Each path below is one point turned by a fixed rotation once a step. After each direction that follows a path, write how fast that rotation turns it, in degrees a step (0 if it stays still).
Each turn is a multiple of 5 degrees from 10 to 175, or 0.
Each row of a path follows its step; steps can be skipped.
Path 1:
step 2: [ 37 -24 -38 -27   7  24  -8  40  72   6 -21  48   0  51  -5 -20 -15  -7
 -19  11 -45  15  24   2 -24 -20   9  15 -27 -16  54 -24 -10  -4 -46  24
 -13 -39  13 -40  -9 -29  24 -13   9  50  -4  33  18  16 -34 -21   4]
step 11: [ 33 -31 -17  52  14 -27  -7  24  43  39  28   0   7   8 -13   8 -52  11
   5 -21  -5  19 -13  16   8 -19   1  39 -10 -27  10  30 -10 -24 -29  12
 -61  -1  -6  -2 -15 -51  20 -43  14   0 -28  68  37 -34 -14  53  23]
step 13: [ 34  -7 -36 -27  48  23  -2  -3   3  -9  29  13   1  50 -35   1  23   7
  29  23  -7  13  47 -10   7  25 -18  -6   2  15 -19  -5 -53 -14  12  -2
 -19  37  11  -1  10  57   9 -30  -7  67  76  28 -28  16  35   2  30]
step 17: [ -6 -14 -12  19  -6  21  -5  22   9 -17  -4 -55  21   0 -16   8   3  -3
  20 -11  42 -34  25  -4  27  39   4 -63  30   0 -12  12  16  46 -19  53
 -33  11  -9  66  22  -8 -43 -48 -32  35  40  25  19  47 -18 -10  10]
step 18: [ 12   9  11 -20 -28  30 -57  56  58 -56 -21  27 -10  30  11  24  11  -6
  28 -10  20  10  24  24  -2  17   8 -15  -9   9   2 -21 -35  21 -45  52
  -8 -38   2   6  -1  -7 -68   1  -1  37 -10 -40  -4  12 -15 -16  48]
step 24: [ 27  21 -24   1  51   0  16   7  51  -2  64  35 -55  14  52   1 -23 -16
  30 -11 -39  21 -11 -12  28  12  35  39  -6 -18 -13  -3   2  -2  18  16
 -24  34 -27  30 -37 -33  54 -28 -17  22   3   1  30 -35 -16   3  31]
step 25: [ 22 -34   8  31  86  47  26  -4   5 -16 -10 -19 -26  20  -8  30  37  -5
   1  57   1   0  -1   4   5  24  20   2 -24 -15 -18  22  23  27  55  43
  -5  60 -46  14  11 -23  17   3 -28   0  39   7  21  10  -4 -40   9]
step 27: [ 38 -21  10  22 -13   3 -20  39  26  30  49 -12  17  -1  10  29 -16  20
  44  16  -8  10 -12  43  14 -25 -46  65 -13 -14  28 -10  -6  49 -45  14
 -37   3  31  49  17 -11 -50 -18  32   0  -8 -34  18  25 -32   4  22]
step 28: [ 51  21  -6  55 -11 -14   0  83  11  70  -2  10  26  19   4  36   8 -16
   3  -1  22  24  27 -11  -2 -15  24 -15 -24  -9   8  21  17  29 -26  31
 -56  12  27 -17   5 -55  27   0 -31  -5 -10  -1  11 -18 -38   4  45]
Speeds:
[-10   3   5  -8  12   2  -3  -3  13  12   8  -1   1   2   1   2   7 -11
   7  -6 -22   3   7  -7  -2   5 -16   5 -10  -7   7  -8  -8  -4  -7   4
  -9   0  -4   0  -2  17  -1  -5   6  -1  -2  -9   7  -4   4  -3 -12] : 130
[ -5   1   2   7   6  -2   0   6  -1 -23   2  -1 -17 -12   6  -7   1  -6
  -9  -1   4  -6   2   0  -3   1   0 -11   2   2   2   5  -3  -8  -3 -13
   6  -5   4  -3   2   3  -6 -12   4   3  -6  -8  22 -14  -6  -9  -5] : 25
[ -6   7   2   1  -3   5  -7   4  -2   4  -4  11 -15   0   3  15   8   9
   6 -12   3  -6 -10 -12   7   2  -1   3  -7   8  -3  14  -9  -9   0  -4
  -3 -11  -3   4 -14  -5   1  -1 -11   2  -1 -13  -8  -8   8  13   6] : 170
[ -3  -4   8  -8   4  10 -10 -10   3   1  -2   5 -14  -3  -8   4   7 -12
   5  10  -8  11  -2   0   9  -5  12   8   1   3   5  -5  11   3   5 -19
   7  -4  -5  -9   3  -8   3   1  -2  13   5   2   1   7  12 -12   5] : 65
[ -9   8  -3   5  -4   3  -6   0   8   3  -3 -19   4  -1  17  -2  -2  13
  -7  -1  -7   5   1  -5   3   9   3   9  -8  14 -12 -10 -15  -6   5  -8
  10   8  -3   0   7  -8   5   2  -4  -1   9  -1  13  12  -3  -3   3] : 40
[ -8  -3   3  -2 -11   0   6   8   0 -11 -10  -2   1  -1  -1   9  -2 -13
  -1  -3  12   9   1 -15  -4   3   3  18 -15 -10   8   1   2   6  -7   6
  -4   3   7  17   4 -10 -13   2  -1  -9   5   2   6  -1   7  -9  -1] : 40
[  5  18   6  -6 -15   6   1   5   0   4   6  -4   4  -2   4   8   9  -6
  14   0  10   6  -2   9   0  -1 -14  -2   8   7   8   9  -6   0  -1  -5
  16  10  -1   3   4  15 -12   0   7   7   8   7  -1  -4  -3  -3  11] : 80
